In the rows, 128 means zero.
The rows of T fall into 4 groups, which share some directions, and each row is roughly a mix of its group's hidden directions.
T:
[[119 101 174 147 120 119 112 155 150 145 166 139 109 117]
 [135  85 159 160 122 136 111 120 120 127 121 179 139 119]
 [130 154 104 142 153  83 128 132 145 100 151  91 116 124]
 [119 150 152 153 139 133 137 128 108 189 118 106 151 134]
 [134 161  87 105 139 106 153 139 142 102 116  96 110 139]
 [162 145  76 124 143 106 117 119 137  96 125 120 128  97]
 [139  89 146 145 121 141 124 131 110 154  97 178 135 112]
 [109 114 156 116 102 151 122 131 145  91 167 131 122 164]
 [139 172  93 123 144 127 150 126 116 134  94  91 148 138]
 [135 164 106 128 144 110 144 159 136 131 130  69 132 138]
 [112 108 150 122 110 137 101  94 140 102 165 164 115 124]
 [131 117 167 168 137 117 127 166 129 175 125 124 134 119]
 [114 136 108  84 110 147 131  97 133  81 134 137 113 149]
 [133 129 117 140 146  73 152 155 146 121 123 125  86 126]
 [134 178 100 122 142 133 140 121 114 141 105  85 153 134]
 [ 92 120 185 136 115 142 135 140 130 156 144 128 122 158]
 [113 107 145 117 110 140 103  90 137 101 156 170 114 124]
 [157 128  81 109 127 122 106 106 136  87 143 134 126 100]
 [135 138 126 141 139  88 145 168 163 107 141 108  97 137]
 [101 108 182 142 117 136 144 161 137 144 122 143 116 155]
 [137 127 110 122 129 150  91  84 110 123 122 148 159  92]
 [144 133 124 126 127 148 152 152 108 178  81 124 143 128]
 [120 144 121 146 149  76 127  96 139 115 118 154  98 107]
 [136 129 128 150 143  89 130 169 155 109 158  97 112 125]
 [133 135 126 129 127 110 170 170 151 109 117 117  99 164]
 [117 146 130 144 147  86 137 159 153 110 149  89 108 136]
 [141 134 115 149 152 112 112 109 108 165 104 137 145  80]
 [118 130 114 102 120 115 120  99 149  77 146 151  94 125]
 [113 114 143 110 109 141 103  88 140 100 158 165 113 124]
 [ 94 135 174 117 104 160 130 104 131 143 139 148 120 156]
 [ 97 140 179 128 113 155 130 130 127 174 135 123 134 148]
 [179 131  87 129 134 135 120 133 117 147 106 128 150  91]
 [104 102 177 139 117 133 142 166 143 130 124 148 111 155]
 [104  99 177 136 112 141 143 162 139 129 120 150 116 157]
 [100 103 180 130 108 158 121 127 117 157 145 144 134 145]
 [131 136 145 148 132 150 124 146 107 176 131  94 168 132]
 [ 96 135 150  96 103 164 136  95 124 132 121 155 117 155]
 [133 172 103 128 146 125 118  91 110 149 130  92 151 114]
 [122 142 115 120 127 115 165 133 143  81 122 122 105 175]
 [115 130 122 103 115 117 124 104 155  82 151 154  90 131]
 [124 137 146 127 118 170 128 124 100 177 119 111 165 140]
 [116 115 144 140 129 140  81  93 108 141 153 133 158  98]
 [101 120 160 111 106 165 147 112 119 147 111 160 120 158]
 [150 137 106 146 155  95 139 144 119 165  94 121 128  96]
 [142 127  89 118 135 101 129 111 143  74 124 149 104 118]
 [131 136 122 129 131  92 145 154 167  92 144 122  88 139]
 [138 149 119 164 160  94 125 140 119 155 127  88 147 109]
 [139 167  98 111 129 146 112  92 115 138 143  93 155 119]
 [132 137 124 123 124 169 132 116  92 163 107 111 171 139]
 [113  94 151 113 108 138 146 148 140 102 118 165 101 157]
 [130 151 117 137 148 117 150 139 106 179  88 104 137 122]
 [134 134 106 113 124 156  99  80 110 116 117 147 158 103]
 [114 143 153 120 115 171 138 131 111 175 115 112 152 150]
 [152 149  83 124 143 111 104 115 126 108 141  94 143  97]
 [128 173 103 133 150 118 128  97 109 147 129  86 150 124]
 [118  92 140 106 104 143 141 144 141  92 122 164 104 152]
 [150 150  80 111 134 121 104  99 129 102 144 107 137 101]
 [119 138 153 151 139 105 114 163 148 147 165  89 123 116]
 [126 170 118 143 149 128 136  95 104 167 125 100 153 129]
 [127 137 134 125 124 129 170 176 136 137 115 100 117 171]
 [146 140 116 145 146 118 149 170 117 162 100  91 146 127]
 [144 141  84 109 126 135 112  86 124  81 135 128 139 122]
 [ 96 136 180 132 118 149 108 124 129 169 153 117 136 131]
 [128  82 151 164 131 122  98 115 119 113 143 164 141 111]
 [120 111 135 116 114 116 121 111 154  86 147 171  90 126]
 [122 120 134 137 135  83 148 156 154 103 146 123  85 143]
 [141 143 118 136 139 140 141 149 103 174  97  95 160 126]
 [122 125 141 137 131 154  96 104  98 163 134 121 172 105]
 [106 143 160 130 120 157 151 107 112 175 116 143 133 156]
 [108 125 168 157 139 104 136 148 128 179 144 116 115 129]
 [153 136  80 125 142  95 127 120 142  80 129 127 115 112]
 [ 90 122 177 127 113 130 115 120 150 121 168 139 107 142]
 [106 132 139  88  98 164 138 102 133 112 132 150 112 160]
 [ 93 121 142 126 132 100 148 124 141  85 133 138  94 163]
 [139 133 137 143 133 148 137 150 105 184 102 107 161 127]
 [123 137 139 113 112 182 130 132 108 152 114 109 167 150]
 [ 84 129 184 129 116 137 137 133 137 152 137 136 111 155]
 [133 121 101 112 126 141  90  82 112 102 137 139 149  99]
 [133 108 123 125 123 143  82  90 123 110 153 152 146  94]
 [144 116 142 173 150  98 127 169 128 159 124 115 135 108]
 [143 122 126 111 115 159 146 138 113 172  81 155 132 123]
 [118 127 123 101 112 122 124 106 156  84 147 159  89 130]
 [134 141 143 151 142 117 132 168 126 178 125  89 141 119]
 [116 171 147 108 104 164 126  89 145 134 145 133 127 149]
 [116 147 115  85 108 160 120  75 117 119 124 140 129 135]
 [128  98 139 141 130 108  90 113 138 113 171 150 117  93]
 [109 145 122  83 104 165 131  88 125 111 131 134 124 153]
 [149  97 111 148 146 108 128 128 103 146  88 157 134  96]
 [133 123 118 123 128 160 116 106  89 161  96 135 166 112]
 [127 120 169 160 131 134 129 154 118 185 117 128 145 122]
 [152 115  92 119 130 104 123 123 148  75 135 151 105 113]
 [157 112 113 164 154  88 120 160 135 126 129 121 131  95]
 [149 117 120 162 151 114 122 145 101 162 102 114 160 103]
 [118 110 162 173 146  99 105 147 131 145 155 115 136 109]
 [149 145  89 122 138 144 141 117  95 138  89 107 162 133]
 [128 134 103 104 117 138 135  84 130  82 117 162 116 142]
 [120 125 124 152 146 104  94 112 129  88 169 103 146 120]
 [132 102 141 125 112 121 137 129 149 107 115 187  90 127]
 [128 123 134 136 130 160 111 109  89 167 114 123 174 118]
 [114 144 142 124 123 115 171 157 147 121 117 118  97 173]
 [117 120 150 119 112 171 131 111 100 167 100 148 150 138]
 [118 105 145 159 137 113  92 111 130  97 175 128 142 120]
 [136 142 109 124 134  97 171 154 148 109 106 125  92 152]
 [143 142 108 122 131 113 173 167 141 117  97 114 107 155]
 [120  96 149 132 120 111 138 161 158  96 136 157  92 138]
 [106 103 174 149 126 127 147 173 132 140 113 132 123 156]
 [145 146  91 133 149  85 149 143 146  98 110 122 103 121]
 [144 135  88 112 126 132 111  88 127  74 142 130 136 125]
 [115  94 170 138 117 116 114 148 152 130 159 156 100 118]
 [131 124 112 126 133 115  96  79 127 112 135 164 122  86]
 [146 128  98 126 137  92 154 153 150  88 117 127  96 137]
 [130 108 133 144 138  96 127 189 143 108 131  96 124 127]
 [112 147 150 144 140 118 158 153 118 175 109  98 129 151]
 [126  77 142 133 121 118 100 134 139 104 159 161 112 105]
 [122 141 141 145 137 149 107 100 101 168 109 130 169 107]
 [113 113 141 112 108 144 100  86 135 101 158 164 119 122]
 [110 132 163 145 135 116 153 169 134 175 112 120 114 138]
 [120 136 144 137 135 106 167 171 135 156 121 101 106 155]
 [135 152  90 128 149 108 165 137 117 115  85 107 127 146]
 [104 103 183 135 110 152 114 135 125 159 154 137 132 136]
 [131 152 137 164 154 103 125 136 120 176 128  95 143 113]
 [145 125 117 138 144  94 158 175 131 161 116 108 105 123]
 [157 131  89 114 126 156 106  98 105 124 121 125 164 105]
 [112 158 138 131 134 148 147 131 106 163 112  87 155 157]
 [ 98 153 150 134 135 135 148 133 108 158 115  87 146 164]
 [133 162  90 108 136 141 151 104 108 120  85 118 144 143]
 [136 121 118 144 142 145 110 116  88 153 108 114 179 110]
 [135 124 119 149 147  72 137 140 151  98 133 138  92 118]
 [119 138 128 152 154 100 106  91 105 157 120 133 139  89]
 [124 174 103  89 124 128 152 135 146 126 129  92 108 144]
 [107 113 142 123 116 143 101  76 121  98 154 157 132 132]
 [116 113 154 127 115 165  87 104 114 139 155 132 161 115]
 [117 122 122 116 123 110 115 103 150  72 157 149 100 128]
 [149 125 107 155 154 113 118 134  98 151 102 108 163 100]
 [131 152 115 137 144 101 171 154 125 142  92 103 115 151]
 [135  84 141 142 123 137 117 117 112 133 104 186 133 110]
 [140 147 111 138 148  99 160 173 134 138 104  93 120 137]
 [124 173 116 116 134 123 141 145 137 138 141  67 130 144]
 [106 115 171 140 124 105 137 152 157 134 142 150  86 136]
 [124 126 164 161 136 128 133 149 116 190 114 123 143 125]
 [146 129  89 110 124 132 105  84 126  83 135 145 134 112]
 [134  84 150 142 122 108 111 152 148 124 152 159 102 103]
 [122 102 146 127 115 159 123  99 102 147 103 176 142 127]
 [100 156 153 109 110 143 130 125 157 112 165 108 114 160]
 [117 105 153 142 127 133  82 102 121 137 167 141 141  97]
 [117 172 124  91 113 142 137 131 152 132 157  92 110 146]
 [134  97 129 131 123 144 131 109 103 136  83 181 136 121]
 [126 126 135 114 111 185 110 115 104 148 128 121 172 132]
 [130 118 116 101 114 163 113  90 104 138 105 164 140 107]
 [110 108 137  94 102 145 136 128 145  85 130 156 100 152]
 [105 105 150 107 106 130 139 141 152  93 131 158  92 151]
 [140 102 124 106 100 154 113 133 148  79 158 147 123 137]]
One row of each group comes first, with its name. Which group is each row after those in?
[121 112 138 120 118 165 110  93  95 160 114 154 153 114] : (119)
[119 105 164 168 141 106 142 172 128 154 109 132 126 132] : (72)
[106 120 162 128 117 156  94  98 112 159 156 137 147 115] : (66)
[143 154  94 125 140 140 140 122  97 144  97  93 164 135] : (138)

[131 145  88  87 126 148 132  97 106 135  90 135 134 112] : (119)
[117 145 142 129 127 115 172 162 141 132 113 110 104 172] : (66)
[104 111 160 107 101 162 142 134 140 111 131 155 114 166] : (72)
[137 163 101 119 142 114 158 160 132 140 110  81 125 138] : (119)
[118 141 146 112 110 119 154 148 166 120 147 133  81 155] : (119)
[148  88  98 107 117 127 121 142 132  76 116 149 120 117] : (72)
[132 171 103 123 141 132 118  88 107 150 130  95 154 115] : (72)
[117 133 131 137 139  83 126 101 150 108 136 162  86 111] : (66)
[117 155 130 109 114 141 121 131 157  93 172  96 124 152] : (72)
[168 130  75 129 143 123 119 127 109 116 114 108 156 102] : (138)
[128 142 101  85 108 148 147 106 135  91 117 144 110 153] : (66)
[120 115 162 140 127 135 131 165 119 185 145 102 136 132] : (66)
